Each row has a name. Each question is about the rows just above it. Places in a row count from 0.

[160 128 236  77 176 143  79 153  95 119 175  82 100 129  85 176  58  82
 145 158 162 109 181 136  75  36 122 112  79  43 151 106  76 178  82 115
 100 162] = G
[168 126 152 137 184 123 150 121 131 117 115 169  97 159  75 112 162  94
  87 110 153 134 106 108 135 150 179 150  87 142 144  77 153 140 108 131
 153 153] = J
[124 150 140 107 191 147  99 146 110 123 107 115 102 110 148 124 125 116
 161 125 157 107 117 112 121  89 137 119 155 139 167 112 113 120 154 119
 116 147] = Z
[137  64  92  88 120 161 135 126 150 135 117 161 154  92  93 148  76  94
 164 174  78  98 120 128  82  58 155 187  76 140 130  66 142 191  97  92
 115 176] = D
[184 117 116  98 122 106 143 120 160 170 140 167 126 116  87 175  83 109
 146 161  73 134 167 180 118 114 108 157  93 110 139 125 152 185 144 142
  87 114] = C
[100 107 119 148 213 133  84 120 107 106 127 147 116 109 115 169 131  90
 114 141 104 103 137 151 139 133 115 162 168 125 166  93 140 136 130 170
 119 143] = W
[120 130 183 151 132  96 152 113 115 148 166  88 116  73 164 159 125 157
 126 110 182 125 129 150 142 133 127 106 150 167 149 135 140  91 125 120
 123 120] = E
[120 130 183 151 132  96 152 113 115 148 166  88 116  73 164 159 125 157
 126 110 182 125 129 150 103 126 133 131 139 128 124 186 124 161 133  68
 126 118] = K
[100 107 119 148 213 133  84 120 107 106 127 147 116 109 115 169 131  90
 114 141 104 103 137 151 141 172 111 140 122 129 151 133 147 157 117 155
 132 115] = X
The row with [184 117 116  98 122 106 143 120 160 170 140 167 126 116  87 175  83 109
 146 161  73 134 167 180 118 114 108 157  93 110 139 125 152 185 144 142
  87 114] is  C
Every place of [120] in E:  0 35 37
The entry that follows [180]:  [118]

[129 120 134 131 129 157  95  91 114 127 126 106 126  90] = Tig
[131 129 129  97 128  83  78 170 116 198 126 156 131 167] = kefep
[126 126 126 138 123 154 116 110 163 160 128 118 122 133] = non
[129  94 129 149 128 148 164  81 139  65 125  75 129 104] = kirez
[128  82 124  74 129 102 131 135 134 145 129 124 125 133] = bem
[131 157 134  82 129 148 151 123  96 105 127 151 135 102] = fof
[124  93 122 122 123 158 126 112 141 174 132 131 121  85] = sem
[128 124 128 172 129 201 118  77 110 111 129 112 126  66] = pado
[128 172 127 126 129  63 157 216 132 100 130 165 129 218] = guba
[128  85 125  95 128 176 124 108  89 106 130 122 130  78] = Paz
Whose row is [128  82 124  74 129 102 131 135 134 145 129 124 125 133]?  bem
Right after [91] comes  [114]
What comes right after [158] in the named rows?  [126]
Right after [198] comes  [126]

[ 43  41  57  89  58  57 188 211  31  35  64 166  34 154 127 190 102]  H
[ 91 122  94  76 107  94 145  81 127 131  88 220 125  72 229 108 195]  N
[ 43 122 130  76 107  94 145  81 127 131  88 220 125  72 229 108 187]  F
What comes right after [166] in the named rows?  [34]
Every place of [57] in H:  2 5

[ 29  49 225  17 174 171] : Nubil
[224  84  84  90  84 224] : gufit
[237  90  84  90  89  90] : duri
Every place of [90] in duri:  1 3 5
Every place of [84] in gufit:  1 2 4
Places of [224] in row gufit:  0 5
What comes right after [237] in the named rows?  [90]

[52 52 52 52]  kon
[ 87  27 133 179]  siter
[122 102 186 163]  noko
[ 62  36  98 169]  Taras
[211 107 181 180]  kago
[182 133 183 209]  nos
[ 51 141 231 206]  nuf
[219 172 202 211]  gevev
[ 23  68 187 230]  pumez
[182  55 182 182]  Lif
[140 162 166  67]  Samif
At which places does Lif hold [182]?  0 2 3
At which places does kon hold [52]?  0 1 2 3
Every place of [186] in noko:  2
What comes right after [183] in the named rows?  [209]
The entry that follows [51]:  [141]

[139 135 161 117 130 124 125 135 132 143 114]  Giga
[118 135 169  94 167  72 123  86 129 100  90]  gufu
[122 121  62 159  89 172  93 153 169 169 176]  Gar
[160 160 149 149 135 160 149 149 160 160 121]  zosu
[118 104 127 182  64 153  66 176 159 187 153]  tabub
[169 120  65 136  98 214 156 166 116 175 167]  Lev
What comes right after [117] in the named rows?  [130]
Every place of [159] in Gar:  3
Every place of [160] in zosu:  0 1 5 8 9
Places of [166] in row Lev:  7
At which places does Giga hold [135]?  1 7

[238  93  93 144 184  72 112 169  80 229 179] = Rulen
[116 107  88  88 196  10 110 116  88 225  89] = Vuda
[216 106  92  94  87 132  89  69  46 143  94] = poda
Every place of [229] in Rulen:  9
At which places does Vuda hold [89]?  10
Right after [144] comes  [184]
At which places does Vuda hold [88]?  2 3 8
The entry that follows [110]:  [116]

[ 97  78 158 138 108  62  78 142  77  78 154  70 154 104  78  98 129 108
 157 136 165 172 130 140 128 138] : Sud
[138 146 121  49 142 148 145 123 147 151  58 156  49 141  33 164 136  49
 131 149  49 126 149 146 156 141] : muziz
[132 132  80 111 138 125 100  86 140 170 200 110 204 138  30  75 163 136
  87  95 211  73 105 162 104 110] : Lodal
[154 157 110 110 149 149  88  91 161 105 195 163 193 160 171 103 129 139
 161  93 170  80 110  85 104  94] : lizut
[130 171 147 134 131 177 148 135 144  84  94 178  85 127 233 168  95 146
 149 138  82 156 143  88 151  89] : balo
The entry that follows [91]:  [161]
At which places does Sud hold [78]?  1 6 9 14
The entry that follows [204]:  [138]
At which places does Lodal hold [111]?  3
At which places does lizut hold [161]?  8 18
Right after [70] comes  [154]
Places of [49] in row muziz:  3 12 17 20

[154 126 137 104] = siga
[ 97  97 105 105] = Dotif
[ 97 207 138 105] = gumor
[106  32 176 199] = ruvem
[104 131  57 111] = fofo
Right after [137] comes  [104]
The entry that follows [207]:  [138]
What comes right after [131] in the named rows?  [57]
The entry that follows [32]:  [176]
Places of [105] in row Dotif:  2 3
Whose row is [106  32 176 199]?  ruvem
The entry that follows [126]:  [137]

[153  26 173 225 209 104] : gire
[235 213 230 234 219 107] : Sis
[116  38 168 224  89 150] : gomid
[155 216 165 176 102 136] : disog
[ 76 239  90 220 189  89] : firaz
[108 234 234 234 108 132] : mek
At which places does mek hold [234]?  1 2 3
What comes right after [225] in the named rows?  [209]
Every place of [90] in firaz:  2
Right after [102] comes  [136]

[121 227 135 203] = tuz
[ 85  39 147 219] = let
[242 122 176 241] = Vufo
[ 99 120 140 213] = vut
[170 227 103 181] = bonu
[141 122 176 228] = ges
Right after [121] comes  [227]
Right after [135] comes  [203]
Places of [140] in row vut:  2
The entry that follows [103]:  [181]
The entry that follows [242]:  [122]
Whose row is [121 227 135 203]?  tuz

[164 208  87 160 143 159] -> lemeg
[ 27 105  33  28 203  28] -> naf
[106 145 229 100  16 132] -> Vigig
[125 228  91 122 105 123] -> zemon
At which places does naf hold [28]?  3 5
Right after [27] comes  [105]
Places of [159] in row lemeg:  5
At which places does zemon hold [123]?  5
The entry that follows [229]:  [100]
At which places does naf hold [105]?  1
Right after [106] comes  [145]

[129 155 141 111 140 129 129 149 130 110 114 106 140 119 134 138 135 136
 120 150 101 138 139 106 144 156 136 149 139  81 152 103 174 136 128 139
 130 124 119 147  77 139 138] = gope
[114 145 135 134 138  91 102 127 127 100 138 160 137 104 160 134 121 116
 127 135 121 115 143 107  91 143 128 165 140  31 134 124 122 129 128 125
 141 134 134 112 111 131 113] = somok
[124 105 104  86 128 128  95 142 133 161 126 121 104 133  93 129 115 130
 144 140 142 132 139 129 162 166 135 106 166  28 150 102 142 143 127 135
 136 137 175 132 127 110 123] = zipim
[121 139 116 113  88 158 139 120 135 123 108 175 107 134 154 153 164 133
 152 140 122  98 145 166 142 135 122 143 135 100 129 155 100 139 126 122
 150 139 116 110 147 106 140] = muke
[141 156 158 126 193  91  83 153 142 104 150 122 131 111 120 112 160 130
 125 117 124 130 135 117 131 127 136 123 146 168 109 160 167 126 133 128
 123 118 135  53 164 190 130] = zil
[121 139 129 113  88 158 153 120 135 123 108 175 107 134 154 153 164 133
 152 140 122 129 145 111 122 135 122 143 135 100 129 155 100 119 122 122
 150 127 116 110 122 106 140] = Gori
What comes right after [174] in the named rows?  [136]
Whose row is [129 155 141 111 140 129 129 149 130 110 114 106 140 119 134 138 135 136
 120 150 101 138 139 106 144 156 136 149 139  81 152 103 174 136 128 139
 130 124 119 147  77 139 138]?  gope
[114 145 135 134 138  91 102 127 127 100 138 160 137 104 160 134 121 116
 127 135 121 115 143 107  91 143 128 165 140  31 134 124 122 129 128 125
 141 134 134 112 111 131 113] is in which row?  somok
Places of [139] in row muke:  1 6 33 37
At which places does somok hold [134]?  3 15 30 37 38
Places of [122] in row Gori:  20 24 26 34 35 40

[151  93 105 157 118 152 175 115 163 109 121  83 124 154 126 144 142 133
 192  82 137 121 158 111 145 188 162 155  98 150 124  92 150 110 160 162
 119 148 142 125 109  87 108 153 140 203 190 122  73  89 111  92  92  90
  85 116 148  71 115 156 163  90 123 113]  besad
[155 145 106 148 146 100 159 118 136 111  98 121 140 119 118 115 162 145
 165  85 137 132 133  93 137 222 153 149 113 130 124 140 158  85 157 104
 111 146 164 102 105 129 108 151 132 173 100 143  97  95 105  84 123 100
 116 156 171 115 100 142 155  80 132 114]  ralo
[175 119 114 123 113 111 156 122 164 128  83  85 118 121 143 136 135 118
 174  87 143 162 137 105 108 169 136 109 128 129 134 156 191  60 130 109
  99 135 142 110 132 126 105 153 111 145 105 128  92 106  86  86 114 128
 137 154 185 166 115 134 137 103 150 126]  mut
[149 129 126 138 124 110 141 110 142 107 106 114 133 130 117 112 174 136
 160 104 138 121 127  91 121 208 125 133 108 104 102 119 139 114 145 111
 124 144 146 105 144 116 117 145 110 171 135 121 112 117 100  89 133 112
 123 159 159  72 111 124 137  85 120 116]  zoru
[142 104 136 123 119 137 177 118 176 128 105  86 116 156 136 161 131 127
 167 119 117 131 121 111 127 160 152 120  91 144 131 145 176 130 113 114
 132 148 158 108 146 118 130 158 126 173 106 139  90 101 107  89 115 120
 125 159 153 123 133 137 123 119 181 133]  konot
[143 135 135 122 128 100 138 118 144 101 100 101 128 134 113 119 170 148
 162 111 135 144 105 116  95 154 121 103 117 106  92 127 133 123 136  89
 123 131 156  86 161 137 131 135  86 140 126 126 117 120  81  94 154 126
 151 174 166  90 115 115 155 105 136 130]  gomed
[148  92 133 140  93 151 141  96 160 145  97  97 106 165 153 128 123  71
 145 134 108  88 165  64 152 241 123 162  64 115 113 139 154 111 135 128
 161 201 117 121 131  65 128 163 115 152 136  95  76  89 100 109 108 118
 113 169 126  95  98 134  97 123 160 122]  mamif
[154 122 134 154 145 115 134 136 151 100 119 115 119  94 147 121 161 122
 156 100 161 106 164  83 120 189 152 131 109 120 130 119 148  96 134 108
 114 138 127 122 137 118 152 135 121 138 139 144 103 128 103  86 120 136
 125 108 112  95 117 118 141 105  96 125]  Buz
[144 129 139 134 147 118 159 119 170 121 113 103 133 129 132 147 141 114
 160 108 144 102 136  77 142 190 138 131  88 154 136 115 158 139 128 110
 146 159 145 120 144 104 156 152 145 180 112 131 102 104  94  91 131 127
 126 138 116  89 133 133 115 109 156 124]  valap
[110 142 129 154 176 105 177 136 130  73 134 139 142 130  88 126 199 206
 162 118 118 119  98 136 123 176 186 139 131 122  99 130 122 159 136  81
 109 120 188  76 124 169 136 130 120 183 100 192 117 124 135  76 144  88
 116 160 145  57 123 129 175  87 124 127]  Bobek
[161 130 132 118 130  83 153 132 169 123  89  86 113 107 150 144 126 120
 162  83 151 154 129 104  99 132 143  92 102 141 142 160 186  83 110  83
 107 131 147 104 149 142 140 149 107 119  86 139 102 119 129  87 128 155
 156 145 155 171 127 121 118 127 160 139]  gezit
At which places does konot hold [119]?  4 19 61
Whose row is [142 104 136 123 119 137 177 118 176 128 105  86 116 156 136 161 131 127
 167 119 117 131 121 111 127 160 152 120  91 144 131 145 176 130 113 114
 132 148 158 108 146 118 130 158 126 173 106 139  90 101 107  89 115 120
 125 159 153 123 133 137 123 119 181 133]?  konot
At which places does gezit hold [129]?  22 50

[127 175  72  76 176 166 177 142 175 123 164  81 105  68 185 165 171 171
 118 159 192  75 173  82  57 181 177 183 121 156 137  83 152 184  73 116
 155 141 128 137 184  57 168 180 184 184 141  72] : koniz
[ 82 168 115  96 200 176  84 150 136 153  79  90 133 137 131 153 170 141
 121 167 181 128 214  92  89 129  84 137  93  97 163 139  82 162 120 121
 137 140 157  74  86 111 156 185 173 178  97  82] : Bogon
[152  36 164 158  58 157 133 178 196  77 184 121  74 127  61  92  47  65
 102 146  43  95  31 113 190 189 193 155 133 126 151  89 185 139 133 116
 165 106  20 162 163  83 179  30  31 127 129 161] : livel
[142 162 114 109 169  81 177  92  86 162 183 103 143 122 173 154 184 178
 136  88 164 143 176 100 112 101 131  51 163 155  91 113 178  48  92 106
 112 145 168  92  98 112  80 167 180 101 146 106] : Sena
Places of [177] in row koniz:  6 26
What comes right after [105] in the named rows?  [68]
At which places does Sena hold [92]?  7 34 39

[ 96 124 168 123 108 141 140 169  95  68 152 118 140 147 171 118 110 201
 117 166 160 130 149 151 200 106  68 126 162 136  90  87 111  82 118  47] : bavom
[101 128 139  96  97 102  76 185 157 144 193 105 102 168 152 150 113 211
 101 102 133 118 146 172 116  96 137 133 133 130 102 101 110 134 135  30] : bon
[125 168 159 146 105 136  88 136 119 134 152 127 107 153 181 187 119 177
 129 127 138 127 115 132 136  96 106 106 170 175  82 104 142 136 156  69] : pabo
Places of [96] in row bon:  3 25
At which places does bavom hold [171]?  14
At which places does pabo hold [136]?  5 7 24 33
Whose row is [125 168 159 146 105 136  88 136 119 134 152 127 107 153 181 187 119 177
 129 127 138 127 115 132 136  96 106 106 170 175  82 104 142 136 156  69]?  pabo

[152 155 156 118  62] = lat
[148 156 156 156 156] = ruzip
[143 169 155 131 149] = fugu
[126 142 120 105 185] = pido
[114 130 118 118 143] = Tene
[132  21 126  70 142] = Dule
Every place of [148] in ruzip:  0
Every place of [118] in Tene:  2 3
Places of [149] in row fugu:  4
What comes right after [114] in the named rows?  [130]
Places of [156] in row ruzip:  1 2 3 4
Right after [148] comes  [156]
The entry that follows [21]:  [126]

[173 130 131  90 128 127  64 127 108 140 113 157 126 147  79 175 121 122
 121 110 128 164 126 122 102 126 154 123 132 127  99 111 114 155  67 114
 108 130 139 120 125 129 120]  pezek
[ 85 130 104 162 130 138 197 140 137 112 142 100 127 124 159  66 132 138
 130 156 126  87 134 138 161 152 105 127 124 133 143 137 139  94 189 131
 159 122 121 128 127 119 133]  situ
[126 131 114 130 132 130 128 133 128 126 126 125 127 132 124 108 127 130
 124 134 124 110 130 139 132 131 121 127 121 128 127 129 129 132 124 125
 128 126 129 126 134 129 126]  bureg
[173 130 131  90 128 117  64 127 108 140 113 157 127 147  79 175 121 122
 121 110 128 164 126 130 102 126 154 123 132 127  99 111 114 155  67 130
  98 130 139 120 125 129 120]  nog
[121 146 112 179 100  90 111 179 107 131 168 100 118 145 160 122 100 137
 134 134 124  90 136 100 118 161 123 139 134 136 110 113 145 143 155 123
 161 151 131 111 109 160 151]  Kubag
[115 131 124 137 112 151 129 137 157 127 138 126 122 113  80 130 122 137
 162 115 131 147 154 125 102 154 128 135 117 136 108 128 100 121 114 117
 119 129 123 121 131 101 118]  teki
[169 135 133  97 134 124  62 113 114 141 115 156 127 145  72 165 129 131
 123 111 130 160 124 126  98 112 151 125 135 125 104 113 117 145  68 118
 102 134 130 125 130 134 112]  fuda
[135 115 137  81 133 171 154  90 140 133  82 129 121 110  97 145 155 122
 117 112 134 152 120 134 132 105 126 122 118 120 148 132 105 115  94 130
  99 102 101 153 144 110 100]  Pugu
[117 150 103 213 116  51  99 204  91 121 208 128 117 155 186 104  76 152
 131 167 134  62 149 131 102 178 132 136 135 146 102 104 154 150 171 110
 182 165 153  89  91 170 168]  fima
[131 136 116 120 141 125 120 117 124 131 124 134 127 129 122 140 128 129
 129 124 126 130 130 131 125 119 135 128 124 123 123 123 133 134 112 127
 115 128 135 128 129 127 121]  fimib
Places of [100] in row Kubag:  4 11 16 23
Every place of [130] in nog:  1 23 35 37
Right after [82] comes  [129]
The row with [115 131 124 137 112 151 129 137 157 127 138 126 122 113  80 130 122 137
 162 115 131 147 154 125 102 154 128 135 117 136 108 128 100 121 114 117
 119 129 123 121 131 101 118] is  teki

[211 128  63 148  56 156] = ziki
[215 109  59 117  86 132] = Fev
[212 108  56 116 108 137] = Bimo
[215 108 197 117  86 132] = tafaz
[147 116 113 113 113 118] = luku
[152 120 121 117 118 110] = nom
[186 129  69 148  80 165] = vidad
[196 122 196 132  75 122] = buvi
[213 127  66 146  55 151] = Ruk
Every place of [212] in Bimo:  0
At which places does luku hold [113]?  2 3 4
Places of [196] in row buvi:  0 2

[118 151 121  84  91 133 158 125 143 118  99  76  90  87 164  88 120 145
  94 144 167  80 140 163 146 171  96  78 133] : bafat
[100 131 136 164 139 116  90 122 152 141 130 180 114 180  96 157 172 141
 160 137  86 179  86  93 103 160 100 141 180] : ziz
[ 55 194 126 161 138 135  84 132 187 106  94 164  38 164 138 133 128 187
 160 167  75 125  94 101 138 100 139 149 106] : furav
Right after [163] comes  [146]
The entry that follows [151]:  [121]
Every place of [138] in furav:  4 14 24
Places of [96] in row bafat:  26
Places of [141] in row ziz:  9 17 27
Places of [100] in row ziz:  0 26

[ 99 132 105 121 102 130  25 160 125  93]  Duze
[180 121 143  76 159  82  97 115 140  87]  levef
[156 138  82 111  86 210 126 145  82 121]  Fol
[195 130 130 130 105 182 105 117 105 105]  Vov
[144  99 104 200 166 123 219 175 123 131]  ler
At which places does Vov hold [105]?  4 6 8 9
What comes right after [175] in the named rows?  [123]
Places of [82] in row Fol:  2 8

[139  14 131 124 139 132 210 139 155] : fifun
[213 166 222 119 106  47  61 170 113] : luvu
[224  46 240 167 149  21 144 132 186] : setik
[ 73 233  75 157 158 176 101 133 137] : puz
[159  12 155 138 155 110 208  81 171] : baf
[136  13 127 122 142 135 210  79 152] : Noni
[226  74 242 156 136  20 119 146 168] : dap
[217  27 231 171 161  32 168 117 198] : norab
At which places does fifun hold [139]?  0 4 7
What comes right after [213] in the named rows?  [166]
Right after [14] comes  [131]

[ 85 151  30  30  30]  Mapu
[ 63 125 143  66  62]  vedeg
[ 70 120 142 109 160]  mef
[ 45 142 108  53  45]  midot
At which places does midot hold [108]?  2
At which places does Mapu hold [30]?  2 3 4
Right after [85] comes  [151]
The entry that follows [108]:  [53]
At which places does mef hold [142]?  2
Whose row is [ 85 151  30  30  30]?  Mapu
Places of [62] in row vedeg:  4

[178 160  85 140  50 133 178 158 139  54  93  85 158  90  76  63 113 137
  79 109  90] -> gozu
[104 170 104  62 170 104 121 170 171 170 104 180 120  84 155 170 170 155
 125 101 173] -> bezi
[181 135  91 117  94 103 158 179 159  39  43  74 155  43 109  57  96 112
  65 107  92] -> lop
[164 101 108 101 138  89 160 143 149 100  58 108 138  69 154  95 147 101
  85 157 107] -> gefu
[163  95 107  91 161  80 135 178 169  65  13  86 137  23 155  80 103  81
  72 102 104] -> kavef
[194 137 141 100 113 128 127 155 131 173 209 195 157 113  86 156 152 143
 129 133 200] -> Poge
Places of [104] in row bezi:  0 2 5 10
Places of [170] in row bezi:  1 4 7 9 15 16
The entry that follows [96]:  [112]

[133  91 105 109 123  87 161 121 140 197] -> sek
[133 140 105 109 123 105 123 121 140 119] -> zag
[108 137 101  78 124 102 144 115  89 131] -> sot
[210 160 185 105 146 146 105 120 146 146] -> keraz
Places of [146] in row keraz:  4 5 8 9
At which places does zag hold [121]?  7
Places of [123] in row zag:  4 6

[194 233 127 194  87  85  87  87] -> Pina
[122 126  31 124 235  28 229 234] -> kapef
[195 128 126 128 130 128 129 130] -> Gulo
What comes right after [85] in the named rows?  [87]
The entry that follows [129]:  [130]
Every place of [194] in Pina:  0 3
What comes right after [28] in the named rows?  [229]

[131 131 131 131] : tego
[108 107  39 169] : Vil
[105  38 134  84] : nimoz
Right after [39] comes  [169]
Every place of [131] in tego:  0 1 2 3
Places of [107] in row Vil:  1
Right after [105] comes  [38]
Places of [84] in row nimoz:  3

[ 66  55  57  54  62 229  60 229 230 100  62 229  52  51  53  55 232  53
 229 196  63  62 229  56  51  58 229  52] : dimud
[ 28  32 223  31 221 221 222  99 112 100  55 105  32  31  31  31 135 224
 106  31 111 220 101  31  31  33 101  31] : Fogo
[ 54  55  62  54  62  64  62 230 230 229  62 229  52  51  53  55 232  53
 229  52  63  62 229  56 229  58 229  52] : Zogof
Places of [54] in row Zogof:  0 3
Right after [112] comes  [100]
Every place of [53] in Zogof:  14 17
At which places does dimud hold [229]?  5 7 11 18 22 26

[124 126 132 130 221 138 119] = sef
[110 124 138 115 138 153 138] = Git
[ 85  91 185 169 231 123  44] = buli
[133 220 220 102 220 155 168] = pupe
[102 205 162 162 132 116 209] = goz
[121 127 129 126 126 136 128] = Puza
At which places does pupe hold [220]?  1 2 4
Places of [138] in row Git:  2 4 6
What comes right after [85] in the named rows?  [91]

